array([7, 2, 6, 4, 3, 3]) --> 4

array([[ 13, -10,  10,  42,   3, -35,  14],
       [ -3,  11,  47, -16,  14,  14,   3],
       [ -1,  -5,  34,   6,   5, -17,   2]]) --> 42

array([[325, 802, 568, 224, 481, 541, 512],
       [723, 546, 845, 698, 667, 572, 796],
       [631, 950, 472, 599, 306, 412, 615]]) --> 224

array([2447, 6905, 9017, 5470, 6506, 6262, 7860]) --> 5470

array([[840, 690, 434, 211],
       [790, 777, 508, 907]]) --> 211

array([1, 8, 2, 8]) --> 8

array([[ 23,  90, 119, 182, 198, 195, 157],
       [ 13, 127, 113, 137, 219, 219, 132]]) --> 182

array([0, 4, 9, 3]) --> 3

array([7, 4, 6, 3, 4, 2]) --> 3
---
[[ 11.0  24.0  -7.5 -43.8  -7.3  10.1]
 [  4.3   6.0  37.2 -14.2 -36.6 -70.7]
 [ -5.1  42.2  20.2 -25.9  24.8   0.2]] value 20.2

[[-51.7  48.4  44.1 -24.7]
 [-40.7 -54.0 -57.7 -34.1]
 [ 42.8  40.4 -31.8  53.9]] value -31.8

[[  0.4  -0.1 -14.9  28.6   7.5 -49.5 -61.2]
 [ -8.3 -24.6 -54.0   3.2 -37.2 -25.0 -41.0]
 [-14.9  15.0 -20.6 -25.3 -44.1  46.2  41.1]] value -20.6

[[ 58.1  54.5  21.9 -11.2]
 [  8.2 -51.4  -4.0  81.1]
 [  4.0  45.7 -68.5 -19.0]] value -68.5

[[ 17.5 -11.9  42.3 -16.4 -20.1   5.4]
 [  9.5  25.6   3.0  12.0   7.9  -7.0]
 [-26.3 -53.3 -81.4  -5.1   6.5  -7.0]] value -81.4

[[ 59.8  10.2  19.7 -15.3   9.7  12.5]
 [ 56.5  13.2  29.5 -21.5  39.2  10.4]
 [ -7.6 -21.6 -40.4  61.6 -24.5 -10.3]] value -40.4
---
[[-58.6 -31.0 -19.0  -1.8   2.6   9.2 -15.4]
 [-24.4 -12.0  -5.6 -11.3   2.6  -5.5  -5.5]]	-31.0

[[  4.2 -48.8  14.7  60.5  24.8 -18.6  42.6]
 [-23.4  78.5   6.6 -22.0 -32.6 -31.7  30.0]
 [ 43.1  38.2 -34.0 -34.3 -15.5  10.9  82.2]]	-48.8

[ -5.1   1.6  -7.2   0.5   5.6 -75.8  58.2]	1.6

[ 11.3  10.2 -46.2 -81.7 -29.0 -24.6  -1.4]	10.2

[ 33.5  -2.8  38.2 -64.0]	-2.8

[-13.9 -36.8  19.9 -73.4   2.1  17.4 -23.5]	-36.8
---
[[ -2.2 -43.6 -61.2 -53.9  57.2  -1.0]
 [-44.1  34.4  48.8  43.0 -14.3  49.1]] gives -44.1

[[ 36.0  28.1 -26.9 -21.7  23.2  29.4 -26.0]
 [-42.5 -43.2  39.7 -37.2 -78.8  16.8  33.0]
 [ 15.0  13.6 -45.3  -6.5   6.8 -61.4 -35.6]] gives 15.0

[-47.9 -69.3 -17.0 -59.0] gives -47.9

[ 73.3 -44.7  36.9  56.8  10.6  26.3] gives 73.3

[26.6 45.2  6.4 15.3 66.9] gives 26.6

[ 72.0   3.7   4.6   1.5  -3.1 -52.2] gives 72.0
---
0.78,-0.88,1.05,-1.80,-2.18
-0.78,-0.04,0.88,1.34,0.96
-0.43,1.07,-2.32,-0.37,0.86
-> 0.78

-0.221,1.251,-0.742,1.010,-0.635
-1.849,0.719,-0.711,-1.597,0.143
0.332,0.662,0.230,0.271,0.465
-> -0.221

-0.13,0.00,0.03,0.06,-0.12
-0.18,-0.03,0.13,-0.08,0.06
0.02,0.07,0.09,-0.10,-0.11
-> -0.13

0.11,0.11,-0.11,-0.14,-0.11
0.11,0.02,0.03,0.02,-0.13
0.11,0.17,-0.04,-0.15,-0.10
-> 0.11

8.26,-7.07,-8.28,4.72,12.95,-2.27
16.24,-2.63,-17.34,15.90,18.70,11.85
-11.09,7.03,17.98,-10.76,-14.60,-5.85
-> 8.26

-115.705,-218.871,-113.408,23.687
95.611,128.506,0.131,-42.971
142.189,52.782,-42.827,17.147
-> -115.705

16.921,112.210,-19.527,131.359
-153.645,-60.079,-110.242,192.217
-81.193,31.830,-108.478,-19.875
-> 16.921
---
[[-46.2  55.3 -39.8 -25.9   3.0  10.3]
 [  7.3 -22.4  54.6  39.7  27.3 -70.1]
 [ 57.2 -35.4  11.7  26.0 -17.1  49.3]]	-39.8

[[-36.0 -24.6   6.4 -72.3  13.1 -70.0]
 [ 72.5 -31.9 -56.0 -57.7  30.0  58.9]]	6.4

[[ 29.8 -12.5  58.0 -33.8]
 [-61.2 -59.4 -16.5  -1.3]
 [ 12.0 -22.6  16.6  -1.9]]	58.0

[[ -3.5  57.6  -0.3 -29.1 -38.4]
 [ 66.9 -77.2 -21.2  30.6  53.9]
 [ -2.4  12.1 -11.1   7.6 -14.5]]	-0.3

[[  4.7  31.4   0.2 -27.1 -18.4 -61.0  -1.9]
 [ 31.4  21.9 -25.0  16.9   5.7 -43.3   6.9]
 [ 15.5  39.6 -27.1  -5.0  -2.0 -31.6   0.5]]	0.2

[[  8.1  40.0 -41.9 -20.4 -37.0   5.5]
 [-28.1  12.6   8.0  70.0  57.6 -77.9]
 [-17.2  47.4  11.7 -39.8 -25.9  45.5]]	-41.9

[[ 63.7  49.3  20.5 -39.8]
 [ 60.8  51.2   7.4 -51.3]]	20.5

[ 26.2  73.8 -40.6  25.6  35.2]	-40.6
---
[[ 0.02 -0.08  0.15  0.00]
 [ 0.09 -0.19  0.04  0.08]]
0.04

[ 1.108  0.827 -0.500 -0.199  0.227  0.363 -1.982]
0.363

[[ -26.82   96.23  -35.77  131.24]
 [ 226.29  -31.29 -217.10   23.22]
 [-206.38  -35.33  107.92   78.46]]
107.92

[ 1.4  1.2  1.4  1.4  1.5 -1.2  0.7]
-1.2

[ 0.25 -0.56 -0.15 -1.36  1.26 -0.36]
1.26

[[-0.19 -1.33 -1.01 -0.24  1.11]
 [-1.14 -1.78 -0.12  0.82 -1.13]]
0.82
